Named turns come first, each shown by rows before and after it. Which turns, in which order, take the first row of each pair that follows to the second? Write the first one first, as in the answered first pair.
W (before -> after):
 182   96   10  178   35  125    0  -41 -116  -61 ->  213  100  -47  111    2  138   19 -116 -130  -39
 -87   31  -72  371 -205  128 -112 -150   61 -339 ->  -50  -23  -89  367 -237  180  -98 -184  -32 -323
-284 -105   23  149  -51    7 -148  203 -204 -226 -> -186 -162  -63   60  -94  102  -86  111 -349 -178
-132  -47  113  139  -65  -22  -67  -11   62 -164 -> -115  -88  127  111  -65   18  -45   -9  -43 -157
D (before -> after):
-275 -238   33   84    7 -200  -65   61  193  211 -> -232 -242   -6   92    3 -178  -99  -25  208  251
  90   77    4   17  -75   47  121  -82 -101   67 ->   57   71   67   28 -102   35  149   10 -139   38
-162 -217  -25 -163 -164   19   46 -236   52  170 -> -256 -257  146 -140 -173  -33   48   81  -84  102
L (before -> after):
-293 -102   54 -132 -167 -158   40   -5  318  118 ->   24   68 -158 -285   60 -158   70   61  290  241
-234  243  -26   92  371 -140 -118  547  138 -213 -> -430  134   54   83  247 -185 -117  538  177 -224
 136  139  -56 -231   90  -24  -49 -185   51  193 ->  212  220  -22   24  158  120 -107 -179  -43   45
J (before -> after):
   9  -79   37   60   50   99  -38  283 -119 -125 ->   53  -77   30  -38  -40  134   24  208 -182 -172
  90  -39  -95 -123   45  -12   11 -131   10  157 ->  -36   69   41   48   69 -127  -83   23  232   25
-39 -28 -97  14  -7 -68 -13 149  51 100 ->  -31   35  -65  -68 -107  -33   50   99   83  -15
Pairs:
Each pair is 2 to 4 turns apart.
 183    8 -133  153  175   69  -40  195 -351  112 ->   17  153  -26 -320  -69 -147  145  258  106   -3 -> J then L then L then L
 -79 -231  -20   51 -238   80   36 -325  -31  -39 -> -144 -167   -7   49 -193  -28   -5 -317  200  -41 -> W then W
 102  229  109 -143  232 -163  -28  422  113 -174 ->  -66   98  142 -283   82 -247   16  374  174 -110 -> L then L then L then L
  22 -244 -106   -3  -78   29    9 -213 -162  144 -> -142  -85   13  154  100 -193  -85   72  223   83 -> W then J then L then W
 -14  254   14   39 -224  -31   56 -211  308 -256 ->   -5  207  -27  431    4  -11 -124 -146  183 -190 -> J then L then J
 -78  -15   -1 -130  -81  -86   64  -46  214   56 ->  142   53 -160  -55  128  -44    0  -58   65  137 -> J then L
 135 -109 -146   -5  145   10  -45   28 -196  178 ->  -92 -195    5  194   41   51  -74   27 -194   16 -> L then L
  49 -116  -32   -1   93    9  -56   36 -203  136 ->   56  -22  -18 -252   20  -86   65   87  -11  119 -> J then L then L then J
  23 -196 -106   47  148   58  -68  117 -301  217 -> -136 -276  -13  132   22   50  -78  123 -300  164 -> L then L
